In the data rows, zero lies at 4.5, halfway between 4 and 5.
Here are some points, one per row:
[3 5 6 2 3 7 5 5 3 0 6 2 3 5 5 5 6 4 5 6 3 5 3 6 3 6 4 3 7 5 6 3 6 7 5 3 6
 3 2 3 5 6 6 5 1 2 1 5 5 2 7 4 5 4 4 6 3 2 6 7 5 2 4 2]
[7 3 5 3 4 7 7 4 6 6 8 7 1 7 5 5 6 4 3 5 3 4 8 4 6 3 3 5 5 5 5 6 3 6 5 5 1
 5 3 4 5 3 3 3 5 4 3 4 5 6 6 8 8 7 4 5 6 4 4 3 4 3 2 4]
[3 5 8 3 3 1 4 4 6 5 5 5 7 6 6 5 5 6 4 3 3 4 2 9 5 2 3 8 5 8 5 0 3 4 4 4 4
 5 5 4 4 4 5 8 5 4 3 5 6 2 4 6 4 7 3 5 5 6 1 5 5 4 7 8]
[5 3 4 5 6 8 5 5 5 5 5 5 3 5 5 3 3 5 1 2 7 4 5 6 7 7 4 4 4 9 4 5 6 4 7 7 6
 5 7 5 4 7 8 2 3 5 5 3 3 2 3 5 7 5 2 4 4 4 4 7 3 3 7 4]
[7 4 8 6 3 3 2 2 2 6 5 3 4 5 4 5 6 4 5 6 7 2 7 8 6 6 5 4 4 3 4 3 6 2 5 5 3
 5 5 7 5 5 5 5 4 2 3 5 6 6 2 4 6 2 6 4 2 6 7 1 2 5 6 3]
[5 5 5 4 6 0 5 6 5 5 4 5 3 3 5 6 2 8 4 6 2 7 4 6 7 5 4 2 6 2 4 5 5 6 3 6 6
 6 5 8 5 4 8 3 6 5 5 1 4 3 6 6 3 4 5 6 5 2 6 2 6 3 3 6]
[4 5 5 6 5 3 5 5 3 3 4 6 6 7 3 4 7 7 1 4 7 6 7 3 5 2 4 5 3 4 8 2 4 2 7 1 5
 0 5 4 2 5 6 5 5 4 5 1 5 7 5 4 3 4 5 3 6 4 8 4 3 3 4 5]
[2 5 2 4 4 2 6 3 4 6 0 5 2 3 6 6 8 5 5 3 7 3 5 6 4 5 8 5 6 5 3 3 7 4 3 3 4
 6 2 5 5 4 5 3 8 3 5 6 3 4 4 6 4 7 7 3 6 4 6 8 4 4 5 4]
[3 4 3 0 2 3 6 2 6 4 4 9 5 0 3 4 3 4 6 5 7 5 5 5 6 5 0 4 3 5 4 5 5 5 5 6 4
 4 4 2 4 3 2 5 2 4 5 3 3 4 8 4 4 5 4 4 2 7 7 4 2 5 4 5]
[1 3 6 8 6 2 6 5 4 5 2 3 3 7 1 3 4 1 4 4 3 5 4 5 5 4 4 6 4 5 2 6 3 4 4 4 2
 7 6 3 2 3 7 5 4 1 4 4 3 6 6 0 2 5 5 4 5 2 4 3 3 4 5 1]
[7 5 4 5 4 4 1 7 3 5 7 8 6 3 3 5 4 3 4 6 4 2 4 4 6 1 7 5 6 4 5 4 4 3 6 4 8
 8 4 2 5 6 6 2 5 2 6 7 4 4 8 3 3 5 5 1 3 5 2 4 4 4 2 5]
[3 6 6 8 1 3 5 6 6 6 6 5 3 4 6 3 7 5 4 7 5 5 7 3 5 5 5 3 4 6 8 6 4 4 5 3 4
 7 5 5 2 4 3 5 4 6 7 4 2 3 3 5 1 4 4 5 4 7 5 8 8 7 5 2]
[5 5 7 4 3 3 8 5 3 2 3 4 3 7 3 3 4 2 7 4 5 2 5 3 5 4 4 7 2 6 6 6 6 8 7 5 4
 3 6 3 9 5 3 1 6 5 5 5 6 2 4 4 5 2 7 3 5 5 5 3 7 5 4 8]
[3 7 6 7 4 6 4 0 3 7 5 5 5 4 3 6 3 3 4 3 5 8 3 4 5 3 4 3 5 5 5 5 5 7 3 5 5
 0 5 7 4 7 3 3 3 2 6 7 2 6 4 6 3 4 4 5 7 2 4 2 4 6 6 4]
[4 6 5 4 2 4 3 2 4 6 6 2 4 4 4 3 2 8 8 4 3 3 5 4 7 4 7 6 4 6 7 5 6 3 3 7 3
 6 4 3 5 5 5 5 3 3 7 0 6 8 5 4 5 2 3 6 8 3 3 7 4 3 3 5]
[4 4 6 6 4 6 5 6 3 7 4 2 6 5 6 5 4 6 3 3 5 4 2 5 5 5 2 7 4 2 6 4 5 2 5 7 6
 3 2 6 5 1 1 2 8 3 5 3 3 6 7 5 6 5 9 3 2 5 3 6 5 5 5 1]
[8 6 1 6 7 4 4 2 5 5 5 2 7 6 2 4 9 6 8 5 5 7 5 3 1 4 2 6 5 5 6 5 5 5 3 6 4
 6 6 5 6 4 6 4 4 3 7 4 3 4 3 5 5 5 2 3 1 3 4 4 6 2 5 5]
[7 5 5 1 5 5 3 6 5 6 6 3 2 6 6 2 3 4 3 4 8 6 5 5 5 8 6 6 3 3 4 3 2 3 3 6 2
 2 6 0 4 4 6 6 3 5 7 9 3 2 6 4 5 6 6 5 5 4 7 4 7 5 4 5]
[5 2 5 6 6 4 4 5 4 2 6 4 4 5 3 4 0 7 4 4 7 2 6 1 6 4 3 4 3 5 5 4 4 5 1 3 5
 5 0 4 5 2 5 4 3 4 4 7 7 3 2 5 3 8 4 8 3 3 5 4 4 6 4 4]
[3 3 3 6 4 5 5 5 4 5 4 2 5 3 7 6 5 5 4 6 3 3 7 3 4 7 0 3 4 4 6 4 6 4 4 4 5
 5 4 3 2 5 6 4 3 8 1 8 2 8 6 4 6 5 5 3 5 4 4 4 5 4 5 9]
[2 5 6 2 5 4 7 4 7 5 6 5 4 4 5 7 4 5 5 5 5 4 4 2 6 4 5 8 5 0 3 3 4 6 4 4 7
 6 7 4 3 6 4 4 5 7 6 7 5 7 2 5 5 2 2 3 2 4 6 8 5 3 7 2]
[5 6 4 2 6 2 5 8 3 6 6 6 4 4 7 5 6 6 6 2 4 2 3 2 2 6 4 3 3 6 3 8 4 4 5 5 6
 3 5 6 1 5 4 6 2 0 4 5 4 5 1 5 5 3 5 5 4 5 2 3 3 3 2 4]
[4 3 6 5 8 2 1 4 4 5 3 4 6 6 4 6 4 5 6 6 7 6 7 4 3 4 6 3 6 4 2 7 3 6 6 6 5
 4 6 0 5 4 3 5 6 4 1 3 2 4 5 9 5 2 5 6 6 5 3 8 3 5 6 5]
[6 2 5 3 6 5 4 7 3 5 5 2 6 3 3 2 6 2 7 6 2 5 2 4 7 4 6 7 2 6 3 3 5 7 5 4 5
 4 5 6 1 4 3 3 3 8 4 3 3 5 4 7 5 8 4 6 6 5 7 5 3 5 3 4]
[5 5 6 7 7 7 5 7 3 6 3 8 5 4 3 5 5 6 6 3 2 6 4 8 4 5 4 4 2 4 4 7 4 3 6 5 5
 6 1 1 5 8 2 6 5 5 6 6 7 5 3 5 6 5 3 3 5 3 8 5 6 5 6 6]
[4 5 5 7 7 5 4 3 6 7 5 5 3 3 3 5 3 6 3 4 5 6 4 3 2 8 7 8 4 6 6 5 4 8 6 4 3
 5 4 7 6 7 3 6 2 6 2 6 6 5 8 4 5 6 5 6 2 7 5 4 2 5 3 6]
[4 2 5 4 5 5 4 4 7 3 4 7 3 4 8 5 4 3 5 8 2 8 4 3 3 6 5 7 4 8 3 2 4 2 5 5 4
 4 2 6 7 2 6 4 4 3 4 5 4 5 3 5 5 1 3 2 6 4 6 4 5 6 4 5]
[3 4 3 5 3 4 6 6 3 5 5 4 4 3 8 4 7 1 3 4 7 6 5 1 5 5 5 4 2 4 4 2 6 5 4 4 9
 6 6 3 9 6 4 7 5 5 3 3 7 5 6 4 5 7 2 7 6 5 4 1 4 4 6 3]
[4 4 6 4 3 9 4 4 4 4 3 5 8 2 7 1 6 6 2 4 4 4 6 4 2 2 6 6 6 4 0 8 5 7 3 4 4
 5 5 6 4 3 6 4 5 4 7 4 6 5 6 6 1 2 5 6 3 4 6 4 5 4 6 6]
[2 5 4 1 4 5 3 5 2 2 4 5 3 6 3 7 4 4 6 4 3 7 8 6 3 4 6 5 3 6 6 5 6 2 4 5 5
 3 7 5 2 5 7 4 7 6 5 4 7 7 4 5 3 6 7 6 1 5 1 3 5 8 6 3]
[5 2 3 3 5 4 5 6 7 2 3 3 7 4 2 4 5 5 2 3 5 6 5 7 6 4 8 2 5 5 5 5 5 3 3 2 5
 6 7 6 3 3 0 2 4 3 4 5 5 6 5 2 8 1 4 5 6 5 2 3 8 5 5 5]
[4 5 7 5 5 7 5 2 5 3 5 5 4 4 5 4 3 4 6 6 5 3 4 3 4 3 8 2 3 4 4 7 3 3 5 4 7
 3 6 7 4 3 6 8 6 6 6 5 3 1 6 2 9 8 5 4 4 3 4 5 4 4 4 6]
[5 1 4 3 4 5 7 6 3 6 2 3 7 8 5 7 3 3 6 4 5 3 5 4 6 6 6 3 9 4 5 4 5 4 5 7 3
 3 4 7 6 7 3 7 4 3 6 3 2 6 6 2 2 6 1 4 3 5 6 6 6 6 3 6]
[5 7 6 5 5 6 7 6 6 3 6 3 5 1 2 6 3 3 3 4 5 3 2 4 2 4 6 2 4 3 3 2 6 1 7 3 0
 5 4 5 6 4 5 5 8 6 5 3 2 5 4 5 2 2 3 8 4 3 3 4 4 3 3 5]
[6 6 3 5 4 3 6 4 2 3 3 7 5 5 4 6 3 2 3 5 4 4 4 6 2 3 2 7 7 4 5 5 3 2 1 6 6
 5 4 5 6 5 5 5 3 9 5 5 3 5 2 4 6 2 6 7 7 9 6 5 4 2 2 4]
[7 6 2 6 1 3 5 2 7 4 3 5 5 5 5 3 4 8 5 5 3 3 2 7 4 3 5 3 4 1 1 6 5 3 9 5 6
 4 5 4 6 4 5 3 0 6 3 7 5 6 4 5 3 7 4 4 5 4 3 5 5 8 4 3]
[2 4 3 3 6 5 4 4 3 8 8 6 5 5 3 0 5 3 6 4 4 4 3 6 4 6 3 1 6 4 6 4 2 5 3 2 4
 3 5 5 9 4 6 4 5 8 3 5 6 5 4 5 3 4 5 2 5 6 3 6 4 5 5 5]
[8 4 1 4 6 4 5 2 5 5 7 2 6 4 6 7 4 4 3 1 1 5 4 2 6 2 4 3 4 5 3 5 6 6 5 3 4
 6 5 3 4 5 6 8 5 4 4 2 6 2 4 3 4 3 9 3 5 5 5 6 6 8 4 4]
[3 5 1 8 2 6 2 7 5 1 3 4 5 4 4 4 2 5 7 5 5 5 4 3 4 4 3 4 6 3 3 3 3 7 6 5 1
 5 6 6 3 6 4 6 6 3 6 6 8 3 3 7 6 5 5 2 7 6 5 4 5 2 4 4]
[5 5 4 2 5 5 0 5 6 5 4 5 4 6 6 5 5 5 4 5 7 3 2 4 3 2 4 5 4 3 7 6 8 6 6 7 3
 5 2 6 2 4 4 5 6 8 2 4 5 4 5 0 2 3 3 3 7 3 4 2 5 3 7 2]
[4 4 1 6 4 6 4 5 7 4 5 2 1 4 8 5 5 4 5 6 5 4 3 8 6 5 4 7 7 3 4 5 3 7 4 1 4
 2 3 2 5 6 3 4 5 5 9 2 4 5 2 2 5 4 4 6 3 5 3 3 1 7 5 7]
[8 9 4 6 6 6 5 3 5 4 2 6 6 5 5 5 4 3 6 5 2 1 7 6 4 9 5 4 5 5 5 2 2 6 2 4 7
 5 4 3 3 3 3 3 6 5 4 3 6 4 6 4 2 5 3 4 6 6 4 4 4 4 4 3]
Along one direction, these points spread out more than along any other. Take the direction at right angles to it along which they spread out most. Go by this last direction. For each point below, how far along it does it lie, from 0 to 99? The average is 50, and the first point in the table lies past the average. One standard deviation of the points above along it is 16.
[7 4 8 6 3 3 2 2 2 6 5 3 4 5 4 5 6 4 5 6 7 2 7 8 6 6 5 4 4 3 4 3 6 2 5 5 3
 5 5 7 5 5 5 5 4 2 3 5 6 6 2 4 6 2 6 4 2 6 7 1 2 5 6 3] 72
[7 3 5 3 4 7 7 4 6 6 8 7 1 7 5 5 6 4 3 5 3 4 8 4 6 3 3 5 5 5 5 6 3 6 5 5 1
 5 3 4 5 3 3 3 5 4 3 4 5 6 6 8 8 7 4 5 6 4 4 3 4 3 2 4] 59
[5 5 5 4 6 0 5 6 5 5 4 5 3 3 5 6 2 8 4 6 2 7 4 6 7 5 4 2 6 2 4 5 5 6 3 6 6
 6 5 8 5 4 8 3 6 5 5 1 4 3 6 6 3 4 5 6 5 2 6 2 6 3 3 6] 39
[6 6 3 5 4 3 6 4 2 3 3 7 5 5 4 6 3 2 3 5 4 4 4 6 2 3 2 7 7 4 5 5 3 2 1 6 6
 5 4 5 6 5 5 5 3 9 5 5 3 5 2 4 6 2 6 7 7 9 6 5 4 2 2 4] 24
[4 6 5 4 2 4 3 2 4 6 6 2 4 4 4 3 2 8 8 4 3 3 5 4 7 4 7 6 4 6 7 5 6 3 3 7 3
 6 4 3 5 5 5 5 3 3 7 0 6 8 5 4 5 2 3 6 8 3 3 7 4 3 3 5] 46
[7 5 5 1 5 5 3 6 5 6 6 3 2 6 6 2 3 4 3 4 8 6 5 5 5 8 6 6 3 3 4 3 2 3 3 6 2
 2 6 0 4 4 6 6 3 5 7 9 3 2 6 4 5 6 6 5 5 4 7 4 7 5 4 5] 72
[8 4 1 4 6 4 5 2 5 5 7 2 6 4 6 7 4 4 3 1 1 5 4 2 6 2 4 3 4 5 3 5 6 6 5 3 4
 6 5 3 4 5 6 8 5 4 4 2 6 2 4 3 4 3 9 3 5 5 5 6 6 8 4 4] 36
[3 5 8 3 3 1 4 4 6 5 5 5 7 6 6 5 5 6 4 3 3 4 2 9 5 2 3 8 5 8 5 0 3 4 4 4 4
 5 5 4 4 4 5 8 5 4 3 5 6 2 4 6 4 7 3 5 5 6 1 5 5 4 7 8] 46
[5 2 3 3 5 4 5 6 7 2 3 3 7 4 2 4 5 5 2 3 5 6 5 7 6 4 8 2 5 5 5 5 5 3 3 2 5
 6 7 6 3 3 0 2 4 3 4 5 5 6 5 2 8 1 4 5 6 5 2 3 8 5 5 5] 54
[5 1 4 3 4 5 7 6 3 6 2 3 7 8 5 7 3 3 6 4 5 3 5 4 6 6 6 3 9 4 5 4 5 4 5 7 3
 3 4 7 6 7 3 7 4 3 6 3 2 6 6 2 2 6 1 4 3 5 6 6 6 6 3 6] 58
[4 4 1 6 4 6 4 5 7 4 5 2 1 4 8 5 5 4 5 6 5 4 3 8 6 5 4 7 7 3 4 5 3 7 4 1 4
 2 3 2 5 6 3 4 5 5 9 2 4 5 2 2 5 4 4 6 3 5 3 3 1 7 5 7] 33
[5 2 5 6 6 4 4 5 4 2 6 4 4 5 3 4 0 7 4 4 7 2 6 1 6 4 3 4 3 5 5 4 4 5 1 3 5
 5 0 4 5 2 5 4 3 4 4 7 7 3 2 5 3 8 4 8 3 3 5 4 4 6 4 4] 64
[2 5 2 4 4 2 6 3 4 6 0 5 2 3 6 6 8 5 5 3 7 3 5 6 4 5 8 5 6 5 3 3 7 4 3 3 4
 6 2 5 5 4 5 3 8 3 5 6 3 4 4 6 4 7 7 3 6 4 6 8 4 4 5 4] 46
[3 4 3 0 2 3 6 2 6 4 4 9 5 0 3 4 3 4 6 5 7 5 5 5 6 5 0 4 3 5 4 5 5 5 5 6 4
 4 4 2 4 3 2 5 2 4 5 3 3 4 8 4 4 5 4 4 2 7 7 4 2 5 4 5] 47
[5 5 7 4 3 3 8 5 3 2 3 4 3 7 3 3 4 2 7 4 5 2 5 3 5 4 4 7 2 6 6 6 6 8 7 5 4
 3 6 3 9 5 3 1 6 5 5 5 6 2 4 4 5 2 7 3 5 5 5 3 7 5 4 8] 54
